One turning vector, and how many steps it has turned:
The counts run from 0 to 147.
[ -7 -45  14   6  -8 -17 -12   5  30   3 -24  29  20 -28  -3  53  26 -18
  23 -46 -25 -29 -10  13   8  22  21 -27 -13 -31  31 -17  -6 -22  17  21
  32   6 -35 -28  24 -38  24 -15  27  -9  27 -40  17  23   0  17   7  20
  39   6  26   3 -46 -30  -4 -30 -46  39 -42  18 -27  32 -17  -8  -4 -10
 -12]
96
[-19  -6  -5  14 -31  -6  31   3   4 -21   7  19   2  -5  27  36  49 -35
  37 -24 -26  -6 -14  14  21  14  -5 -13 -17 -37 -18 -25  -3 -22  -5 -16
  -6 -14 -49  -1  23 -34  31  14 -15   9  13 -49 -24  35  -4  26  49 -33
  -5  13  23 -25 -39 -54 -32 -43 -24  27  -2  36 -24 -16  -4 -15  19 -33
   3]
119
[-14 -26  -4   0 -28 -14   4  11   8   8 -16  43  23 -21  -6  22  42 -38
   2 -40   9 -25 -22   4  21  25  14 -60  -1 -21 -15 -14  -6 -22  -2   1
  43 -11 -48 -10  27 -47  52   3   8  13  33 -55  -1   6  15  25   8   1
  21   6  13  -4 -28 -41 -19 -23 -66  31 -14  26   6  13 -11  25   6 -12
   5]
128
[-17 -30   3  34  -2   2 -11  31  18  18 -22  32 -10 -14 -13  45  -1  -4
  10 -33   5 -16  23   4   1 -16  -2 -45 -48 -24  54 -16  21 -37  11   7
  10 -39 -17 -31  37 -14  26 -12   6  37  20 -34  14  34  -5  21  12  -9
  41  -5 -14 -27 -66 -29 -14 -47 -21   6 -20  30 -24  13 -13  18  -2  -3
  -6]
125
[-38 -18  -3  16 -23 -13  -7   6   0  48  -5  61  -8 -32  28   4   5 -20
   6 -23  17  -4   2  16  -9 -20  33 -39 -17 -19  13   0  28 -31 -20 -20
   7 -34 -14 -21  47   1  50   9  -1  25  44 -39  28  11   9  24  -9 -16
  32  14 -14  -3 -44 -41 -31 -56 -33  13 -25  33 -18 -16 -19  -1  -5  -5
   1]
73
[-39 -25  -8  34 -39 -10  30   6  13  12  17  51   7 -18  27   7  35 -46
  37  -7 -21  -8 -11  -3  -7   7  -3 -29 -21 -45  25 -11  17 -54   8 -24
   7 -21 -18   2  25 -15  31  12 -17   2  13 -11  -4  18 -10  24   9 -15
   0   0   9 -23 -23 -71 -19 -67 -18  28 -22  26 -31  -7 -17 -13   0 -36
   5]
94
[ -2 -19  11  16  -5   4 -21  22  26 -16 -28  29  -8 -19  19  49  16 -12
  22 -44 -15 -25  11  42   4   4   9 -14 -34 -28   7 -24   6 -28  -2 -11
  -5 -25 -36 -43  24 -16  29  -8  16  22  19 -50   2  52   7  20  21 -28
  35  16  18 -14 -71 -33 -14 -62 -23   7 -16  19 -30  -5  -7 -16  12  -9
 -14]
13
[-27 -32  -2  27 -25  -4  16  -4  20  18  -4  62   7 -39  -1  34  40 -31
  43 -15  -5 -10 -26 -14   9   7   3 -37 -13 -37  54   9  -8 -37  29   1
  40 -15 -29 -15  26 -29  41  17  -3   6  38 -29   4   3   0  11  -7  -3
  13  11  16  -3 -10 -36   0 -62 -34  29 -44  33 -25  21 -27  14  -1 -26
   1]
95
[-20 -46 -12  21 -14   7  -3 -38 -17   7   7  25   3 -10  11  27  33  -7
  22 -27   4   3  -6  -8  29   4  17 -29 -13 -13   7   2  -6  -5 -15  -1
  35 -12 -51   3  30 -28  45  14   6  30  59 -75   2   2   3   6  15  -3
  18 -20   3  -9 -36 -29 -36 -23 -53  25 -36  58  -1  16 -22  27  37 -21
  16]
15
[-27  -8   1   2 -18 -14  -5 -35 -28  19  11  29   4  -6  42  24  32 -26
  33 -29  -9   6  -7  12   6  -9  42  -3  -6   1 -15 -17   3   1 -23 -14
  -4  -7 -39 -14  41 -25  45  24  18  13  49 -71   3  23  -3  19  19 -29
  27   3   8   8 -35 -31 -50 -34 -26  22 -22  56 -22 -16 -15 -34  -4 -26
 -16]
47
[ -7 -43  -8  26 -10  -3   1  24  42  -2 -22  22   3 -22 -10  43  25 -22
  25 -45  -2 -32  -6   6  13  13 -21 -45 -41 -40  40 -12  -1 -44  15   2
  34 -20 -36 -21  19 -26  24 -22  -5  19  10 -23  -4  20  -4  19   7   2
  32  -6  17 -25 -52 -43   0 -42 -46  22 -26  28 -25  36 -12  30  16 -15
  12]
85
[ -7 -22 -13  30   2   0   2  40  16   3 -21  43 -11 -23  -7  49  12   1
  19 -29   4 -17   5  25  14  -4  -6 -43 -38 -26  30  -7  12 -34  -2 -19
  26 -18 -23 -32  32 -13  51 -14  -1  39  28 -41   8  32   9  26  -9 -12
  34  14  -7 -23 -50 -28  -8 -61 -35   5 -12  26 -12   7 -25  19  29  -4
   7]
74
[-27  -7  -4  22 -22 -10  -1  13 -13  56   2  63   1 -15   8  23  19 -19
   7 -19   7   6   6   1  -4 -37  32 -49 -20 -23  19   2  15 -27   0   6
  15 -32 -11 -20  49 -12  45  19   8  35  39 -45  24   8  -4  28   4 -18
  25  26 -22  -4 -37 -16 -24 -50 -19  17 -26  42 -31   1 -24  -9 -15   3
 -11]
124
[-39 -12  -2  34 -21 -11  17  -9 -17  29  24  42 -13  -1  37   2  17 -23
  23 -11   1   4  14   8 -22 -13   6 -22 -36 -21  12 -25  35 -31  -8 -26
 -14 -30 -11   7  39  -2  43  13 -11  31  27 -32   6  19  -7  33  24 -30
  19  -8 -18 -25 -52 -51 -50 -54 -21   0 -10  45 -27 -26 -13 -17   3 -17
  -4]
134
[-27 -31 -13   7 -29 -17   3  11  24  27 -20  55  20 -36  -5  22  46 -34
  12 -46  10 -29 -18  10  -8  18  27 -49  -4 -22  20 -18  20 -34   1  -6
  40   2 -21  -9  27 -33  55   0   7  -7  21 -25  16   5   4  16 -19  22
  21  -3  18   8 -35 -44  -1 -40 -65  22 -17  25   5  15 -25   6 -11  -8
   1]
1
[-34 -40   0  41  -8  -8   7 -50 -35  22  30  27   4   3  25  30  29  -3
  21 -14  -8  20   3 -17  -4  -9  21 -14 -26  -7  29  -3  22  -6 -18  -9
  19 -13 -23  -4  29 -10  40  20  20  32  54 -45   4  -7  -2   9  12   2
  27 -24 -15 -14 -33 -28 -49 -36 -32   6 -38  63 -13   7 -22   2  19 -20
  -1]
91
[-21 -15  -8  21 -24  -3  30  -7  -7  15  21  44   9  -3 -14  39  41 -16
  24 -32  14   0 -13 -17  22 -11  -8 -35 -42 -14  30  -9   3 -30  13  15
  32 -18 -47   6  35 -36  51  17  -4  42  21 -45 -13  -3 -24   5  24 -29
  10  10  -9 -26 -41 -19 -17 -43 -22  11 -30  59 -12  10 -25  35  11 -27
   1]
59
[-26 -18 -11  32 -23 -34  18  20   9  15 -11  27  12   3  15  13  24 -24
   4 -44 -14 -23  18   6 -14  10   3 -43 -34 -45  14 -46  27 -37   4  -5
  -7 -13 -18  13  36 -38  36 -20  -2  15 -14 -19  -1  34  -7  44  24  -7
  19 -12  -7 -35 -74 -71 -38 -43 -35  10   7  42 -18   2  -4  -3 -18 -16
  -3]
93
[-34 -27  12   8 -15   3  -5 -45 -11  14  22  43  16 -19  17  43  46  -7
  45 -37 -13  13 -21 -16   8  -7  28   5 -21  -1  32   2   8 -18 -13   0
  22  -4 -31 -14  24 -17  38  33  13  16  54 -47   6 -14 -12  -9  18 -14
  18   3  20  11 -25  -1 -16 -44 -26  18 -55  49 -30  18 -37 -10  -2 -28
 -14]
131
[-21 -19   4  16   5 -29  11 -18 -23 -14   2   6  11  17  15  48  35   8
  14 -52 -24  -9  12  17   1   4  15   0 -30 -13  -9 -49  23  -3 -15 -19
  -6   3 -31  -5  23 -38  45  -4  33  29  13 -51  -3  26  -3  24  41  -6
  29  -7  -1 -24 -70 -41 -51 -34 -42  -4  -2  57  -3   2  -3 -14   4 -19
  -9]
6
[-23 -47  -2  22 -22 -27   3  -4  25  -1  -8  11  12 -20  26  15  27 -32
  37 -30 -30 -29   2   2 -12  39   7 -30 -13 -59  12 -26   2 -40   5 -14
  11   0 -24   6  11 -31   7  -3   8 -18  16 -31   1  30   0  29  12  10
  22 -31  21 -14 -43 -73 -24 -35 -48  49 -24  27 -26  19  -6 -19   1 -22
   7]
137
[ -6 -21   5   8  -9 -13  -2  -9 -14   3 -14  12 -11  -5  41  18  30 -27
  21 -31 -31 -10  11  24   6   7  21 -15  -6 -34 -30 -28  -2   1  -8 -16
  -9 -21 -43 -17  28 -32  32   2  18   8  35 -74   5  50  11  18  35 -21
  32  -8  11 -14 -55 -55 -57 -26 -32  32  -7  30 -17 -14   2 -29  14 -17
  -7]
108
[-38 -30  11  21 -12 -28   6 -21   4   4   4  20  31   7   9  53  39  -8
  24 -73 -29 -21  -2   3 -22   5  20  11 -37  -8  31 -45  29 -16  -9  -2
  -5  15 -12 -14  20 -41  25  -1  32  -8  -8 -29   1  26 -27  18  22   8
  33 -10  21  -4 -64 -19 -25 -38 -30  -5 -22  35 -23  28 -18 -36 -27 -24
 -26]
122
[-30  -3  -7  19 -21 -30  32  15   5  20   3  50  29  -8 -26  38  46 -17
   0 -40   0 -21  -8  -5  -5   6  12 -47 -24 -22  25 -43  18 -30  13  11
  30   4 -15  -1  40 -58  56  -2   9  26   6 -25  -5   9  -9  29  -3   3
  21   9  -9 -16 -40 -36 -12 -38 -39  13  -4  38   2  16 -20   7 -28 -16
  -9]
103
[-13 -48  -7  21 -14   4  -7 -27   3   2   0  30  10 -30   8  29  27  -5
  24 -33  13   0 -12   7  14  19  13 -20 -12  -7  -1  -9   8 -13 -25 -28
  38 -12 -50  -6  24 -23  47   4   6  23  62 -57   1   6  14   7  -4   2
  28 -28  14   3 -35 -26 -22 -44 -64  13 -25  50   3   4 -26  21  45 -11
  18]
66
[-25 -18 -11  14 -17  -4   3  -2  -4  28  -1  56  -5 -24  30  17  21 -26
  22  -7   1  -7   1  21   0  10  33 -35  -7 -10  -9  -5  14 -24 -21 -31
  20 -20 -21 -18  48  -2  59  13  11  21  48 -57  14  21  21  20 -10 -13
  28   9 -12   4 -29 -43 -35 -65 -41  18 -12  28 -14 -20 -26 -13   9  -3
   5]
22
[-16 -24   8   8  -2 -17  -9 -22   2 -18  -9   8  14  -6  26  54  36  -3
  35 -59 -40 -19  -6  27  -8  18  28  20 -15 -14  -1 -39  11  -1 -16  -9
   1  20 -23 -33  19 -33  29   3  32  -4  24 -59   4  43  -6   9  19  -2
  38  -3  28   4 -47 -28 -22 -35 -35   7 -30  32 -17  20 -10 -40  -4 -15
 -17]
46
[-28 -42 -10  25 -26 -14  18 -26   0   9   6  32   6 -19  32  11  35 -25
  32  -1 -12  -3  -5   3   4  34  12 -25   0 -36   2  -7  -2 -20 -12 -19
  32  -5 -32   1  24 -23  40  12   8  -3  49 -43   5   5  18  17  -7   9
  17 -22   4 -17 -19 -68 -33 -41 -60  37 -17  40 -11  -4 -22   1  25 -23
  19]
127
[-22 -29  -3  34  -6 -27   1   1  -4  27   0  29  21   6 -21  32  25  -2
  -5 -40  13 -17  12  -7  -6  -9  20 -58 -23  -9  20 -32  18 -11  -1   5
  25 -13 -25   4  39 -38  48 -11  24  32  18 -41  12   6  -3  28   4  15
  34 -19 -19 -17 -55 -36 -44 -19 -47  11 -13  61   1  20 -18  27   0  -7
   1]
92
[-23 -18  -2  38   5 -29   7   5  -5  15  -3  22  10   6   7  37  17   6
  15 -36 -20 -16  26  11 -27  -4  19 -21 -36 -20  19 -45  37 -11 -15 -14
   0  -1   2 -16  32 -19  41 -15  33  26   5 -38  16  39   4  25  10   2
  51 -15 -12 -22 -64 -48 -40 -48 -36 -10   4  40 -18   9 -13 -21  -5  -9
  -6]
82
[-24 -17  -2  10 -32 -34   9  18  14  37 -15  46  32 -25 -16  17  44 -28
   0 -44   9 -42 -10  -2 -10  17  19 -62 -17 -25  21 -24  17 -32  21  20
  38  -1 -22   0  38 -48  42 -10   9  14   9 -31  10   8  -2  30  -3  11
  27   8   2  -4 -40 -41 -22 -29 -52  27 -21  28  -8  20 -19   3 -33 -13
  -5]
52
